In the rows, zero is written as 128.
Rotation paths and how fast each direction turns (degrees a step)
Each turn is a multiple of 5 degrees from 10 to 175, or 0.
Each row of a path follows its step; steps can be skipped.
path 1
step 0: [134 142 141 138 122 131 107 114 132 130 144 130 123 116 138 128 130 128
 119 132 125 127 121 129 130 121 125 132 115 124]
step 1: [126 134 135 135 114 131 132 151 127 129 135 121 126 143 125 136 119 114
 131 130 134 125 144 128 125 120 124 132 118 133]
step 3: [121 120 119 125 121 128 130 136 116 136 128 118 134 122 119 133 147 136
 127 128 119 134 136 126 141 141 131 148 130 127]
step 4: [134 124 142 120 133 125 128 120 142 132 112 131 131 122 127 127 133 125
 124 117 125 145 130 136 123 124 105 134 132 121]
step 6: [121 112 122 111 133 131 125 121 130 125 123 132 128 133 138 119 113 124
 125 143 133 126 142 126 133 129 131 115 136 118]
step 7: [125 135 122 145 139 131 146 116 131 128 125 125 128 131 137 119 137 135
 128 127 122 113 126 128 151 129 130 125 123 130]
step 8: [137 134 140 125 132 124 118 133 122 119 131 122 113 138 118 111 126 139
 117 116 129 136 130 135 132 116 138 122 123 119]
step 10: [147 126 119 125 126 133 131 122 120 131 142 130 135 114 117 132 127 125
 128 121 132 122 137 126 114 138 146 118 132 121]
step 11: [122 129 147 140 119 127 125 118 118 125 120 120 118 114 137 134 129 125
 134 135 113 130 133 123 123 145 127 132 126 133]
step 12: [124 123 137 139 138 114 136 132 134 122 135 117 140 136 118 142 126 123
 141 124 127 139 125 134 116 117 126 127 122 119]
step 13: [116 123 119 131 135 133 111 128 135 130 131 140 124 128 127 136 113 137
 130 133 131 142 116 112 124 129 130 140 127 141]
Speeds:
[126 132 127 131 128 127 130 130 126 129 127 130 123 128 129 130 129 128
 131 129 126 125 126 123 133 133 124 132 127 137] => 170
[126 127 129 126 125 129 121 132 127 127 129 125 124 130 129 123 128 127
 125 132 123 130 130 125 127 132 132 132 130 127] => 140
[127 122 129 132 126 129 128 126 125 125 132 129 131 126 129 133 127 126
 128 125 126 130 131 125 125 122 127 137 129 130] => 35
[128 122 116 127 128 126 126 126 129 130 131 132 129 126 128 129 128 129
 130 133 128 130 129 129 130 129 132 126 129 130] => 100
[127 128 131 129 131 124 127 132 128 130 132 128 128 123 126 125 128 125
 125 127 122 135 126 130 132 123 125 124 125 132] => 90
[132 127 128 127 129 128 125 133 128 130 129 128 134 131 134 125 124 126
 128 125 134 130 127 124 126 131 128 128 125 133] => 90
path 2
step 0: [126 127 138 126 128 130 124 126 127 139 132 130 140 128 138 121 120 109
 148 131 129 124 138 133 137 128 155 137 133 127]
step 1: [135 141 134 138 136 134 146 141 134 125 132 132 131 124 131 125 125 120
 139 132 130 111 155 131 134 127 126 138 134 122]
step 2: [128 140 123 151 127 128 136 136 141 145 123 124 121 128 145 137 118 129
 132 136 127 126 136 131 123 127 139 138 113 130]
step 3: [118 133 135 141 130 130 108 127 136 131 119 140 132 123 142 117 113 127
 144 121 129 121 130 134 137 132 134 142 121 119]
step 4: [124 133 143 142 136 131 121 139 127 116 134 118 128 128 126 129 112 128
 137 139 133 108 141 128 131 145 135 126 130 124]
step 5: [125 131 136 130 136 120 129 133 126 146 124 123 124 139 138 124 129 123
 131 148 125 129 147 135 127 142 148 141 125 127]
step 7: [109 136 133 145 138 143 132 140 129 125 137 126 127 126 129 141 113 116
 133 129 126 123 139 126 127 127 132 134 109 130]
step 8: [124 135 128 136 141 121 116 133 121 131 116 129 126 143 134 121 116 135
 134 122 121 121 145 129 127 131 135 148 116 141]
step 10: [126 136 132 129 145 138 124 138 123 126 131 134 134 138 137 133 116 106
 132 144 130 135 140 138 127 131 141 125 121 117]
step 11: [125 142 127 129 133 119 142 143 122 126 119 127 132 129 140 108 111 122
 122 131 123 125 144 129 136 130 127 137 114 126]
step 13: [125 142 126 128 147 144 107 128 126 130 127 127 125 133 122 120 118 127
 142 132 131 129 137 145 129 132 129 132 108 126]
Speeds:
[125 128 128 127 128 128 130 127 124 127 132 128 128 132 125 127 122 121
 129 124 125 121 130 129 126 130 124 124 130 127] => 110
[128 131 127 125 130 126 127 126 132 123 122 132 128 129 125 125 127 131
 127 127 128 127 133 134 133 127 122 129 132 129] => 145
[128 131 132 127 124 129 127 127 129 132 129 125 125 127 130 124 127 132
 127 131 131 126 125 132 129 134 124 126 125 120] => 40
[127 132 127 126 124 132 137 129 131 131 131 126 129 125 127 127 130 126
 128 125 128 130 131 129 129 123 125 133 123 129] => 70
[126 135 122 129 127 127 126 133 127 132 125 124 125 133 126 130 130 125
 127 127 132 130 129 128 130 132 128 124 129 132] => 125
path 3
step 1: [127 116 127 131 118 124 136 126 130 128 133 138 152 124 125 123 123 132
 135 123 120 130 120 119 146 119 128 147 128 128]
step 2: [138 122 123 122 121 131 128 137 117 122 125 133 122 134 136 125 131 124
 114 118 134 154 137 127 118 119 127 139 136 133]
step 4: [135 110 123 123 132 121 125 126 138 135 131 129 140 126 127 118 107 137
 123 121 138 134 145 134 136 118 132 129 133 119]
step 5: [146 122 138 134 125 136 126 139 128 120 126 131 127 110 145 127 137 132
 132 129 121 145 130 120 120 124 128 126 120 118]
step 6: [117 133 128 131 138 127 119 126 125 130 139 134 127 126 143 111 120 134
 125 120 124 125 128 119 141 122 128 154 123 130]
step 7: [137 121 125 123 107 137 144 138 129 123 122 133 119 118 119 121 116 129
 122 117 129 131 147 130 133 124 129 135 123 131]
step 8: [117 106 124 132 130 133 129 136 124 134 138 138 135 108 137 131 136 133
 124 134 138 139 119 121 124 125 125 133 123 137]
step 10: [138 126 122 133 130 126 131 137 129 124 130 129 114 118 124 124 124 136
 121 145 131 144 146 112 121 133 134 138 130 118]
step 11: [118 112 129 137 127 129 115 133 122 136 132 128 130 114 146 110 113 129
 125 126 121 122 129 135 130 131 138 125 118 125]
step 12: [144 129 137 116 124 140 131 133 129 120 126 139 143 119 124 117 118 138
 127 122 133 125 128 109 135 117 126 130 130 122]
step 13: [120 128 115 137 126 135 123 138 131 113 138 122 122 118 139 121 130 121
 119 122 134 139 131 116 113 125 119 139 119 134]
Speeds:
[131 125 123 125 127 124 123 135 126 124 127 127 127 127 126 131 131 128
 129 129 129 130 127 133 123 129 128 130 122 126] => 130
[125 125 127 131 124 129 134 128 126 128 127 131 130 131 123 128 134 128
 126 127 129 130 127 130 129 130 126 132 128 137] => 55
[127 128 134 127 124 127 125 126 121 127 128 129 129 128 125 124 126 127
 128 128 119 129 128 127 128 132 130 132 127 125] => 70
[129 124 134 131 132 129 127 130 127 127 124 127 137 127 126 134 126 125
 125 126 127 129 126 126 129 125 127 126 126 129] => 100
path 4
step 0: [121 134 141 131 130 142 126 130 125 127 134 132 122 128 138 131 124 117
 114 113 127 138 111 130 121 129 130 109 124 141]
step 1: [126 134 149 127 134 134 132 128 134 117 123 130 136 121 139 124 119 132
 122 128 115 125 110 147 130 132 129 115 126 125]
step 3: [133 130 140 133 139 130 121 123 130 130 115 128 114 134 132 135 119 131
 119 107 133 125 107 135 120 132 130 119 123 135]
step 5: [131 130 128 133 142 123 131 139 125 133 126 139 130 131 136 134 115 115
 118 104 118 127 127 142 138 125 135 121 138 134]
step 6: [138 135 147 128 140 125 132 122 135 129 118 132 125 127 121 143 122 121
 120 114 121 122 113 134 125 119 141 125 129 116]
step 7: [129 142 146 134 135 121 122 122 121 117 122 133 129 135 121 130 118 107
 139 114 116 134 124 135 125 127 121 124 136 126]
step 9: [125 127 137 131 123 133 136 120 138 120 113 126 138 129 123 130 122 118
 133 111 110 125 115 137 124 121 146 132 126 126]
step 10: [133 142 123 135 133 125 124 124 121 113 132 118 125 130 128 129 121 119
 139 104 114 129 117 142 134 121 129 138 134 133]
step 11: [124 133 124 139 130 138 122 117 127 114 129 130 122 120 128 144 128 124
 122 101 120 118 128 133 116 121 131 123 121 124]
step 12: [129 138 129 129 116 136 133 124 127 114 116 138 133 118 123 120 135 117
 136 107 119 124 124 142 126 135 138 116 131 127]
step 13: [130 139 124 126 140 126 132 125 120 108 121 123 128 123 126 124 123 133
 125 107 123 120 140 148 138 126 137 130 134 127]
Speeds:
[120 131 125 128 128 126 129 129 125 123 127 132 126 124 127 127 132 131
 130 129 124 129 125 124 125 122 131 131 130 131] => 25
[125 126 124 129 128 128 129 125 129 133 126 126 130 132 132 125 125 128
 128 123 127 125 124 123 130 129 128 136 126 131] => 65
[122 127 129 129 125 133 130 133 128 129 125 133 133 126 132 126 127 127
 129 129 125 126 133 129 131 131 130 123 126 130] => 95
[128 126 127 126 128 131 131 128 134 130 131 128 123 128 128 131 125 131
 125 123 130 128 132 123 125 124 132 123 127 131] => 130
[130 129 131 128 129 126 131 135 129 126 132 129 131 131 133 129 132 129
 132 128 131 126 130 127 120 131 129 133 127 129] => 0
path 5
step 1: [131 132 115 120 129 135 112 144 143 131 132 123 141 121 139 115 135 125
 130 127 141 125 128 132 132 125 112 120 121 133]
step 2: [119 130 128 116 124 128 125 134 115 125 131 131 133 125 120 129 133 138
 152 130 128 128 118 113 142 130 143 125 135 142]
step 3: [118 122 123 122 126 113 136 130 145 132 125 140 109 136 139 133 125 131
 114 137 127 138 119 127 133 129 123 132 140 138]
step 4: [126 109 113 141 138 134 122 115 116 133 138 133 121 129 134 123 125 114
 120 121 133 123 133 118 131 136 137 118 121 133]
step 5: [127 129 139 120 136 127 128 124 114 146 134 137 133 126 116 142 124 120
 130 123 132 128 124 126 126 109 109 126 138 118]
step 6: [132 136 137 126 134 126 118 135 136 142 126 118 134 111 125 123 128 127
 114 130 129 143 133 131 135 143 145 127 132 114]
step 7: [139 128 126 129 117 127 109 139 128 132 108 131 128 136 135 129 121 119
 144 132 123 122 143 124 142 124 123 133 122 131]
step 9: [132 120 115 132 114 135 142 141 120 134 142 129 125 115 137 122 125 133
 121 143 129 133 119 118 135 136 116 134 134 134]
step 10: [114 112 118 127 149 127 122 127 134 135 134 138 131 120 125 140 121 141
 134 116 124 125 135 134 134 129 127 133 125 143]
step 11: [137 131 131 114 122 123 124 125 119 140 129 141 119 126 132 126 133 125
 116 105 117 125 123 122 119 125 137 124 146 128]
step 13: [116 127 139 118 125 141 130 130 126 129 120 110 128 123 130 138 125 111
 137 117 128 132 133 112 148 125 128 120 122 126]
Speeds:
[129 127 124 133 125 127 120 128 127 130 133 124 124 128 130 128 131 129
 129 129 128 132 130 130 127 133 124 127 124 128] => 130
[125 128 133 134 132 130 126 127 126 131 123 129 125 130 128 128 127 122
 130 133 132 132 129 128 128 128 129 126 131 121] => 40
[126 124 127 128 130 129 127 131 134 126 126 122 124 128 129 126 119 128
 127 125 129 128 131 124 128 129 127 134 128 127] => 115
[130 131 125 127 121 132 131 129 125 132 122 127 124 126 133 131 127 127
 129 126 125 129 125 124 126 125 123 128 130 127] => 170
[126 128 129 130 125 124 130 131 130 128 124 131 128 126 129 137 127 131
 127 126 129 126 132 129 131 136 130 126 129 127] => 100
[128 121 126 130 129 132 132 129 130 131 130 133 126 133 130 128 130 132
 132 127 131 130 123 129 125 130 130 130 130 130] => 55
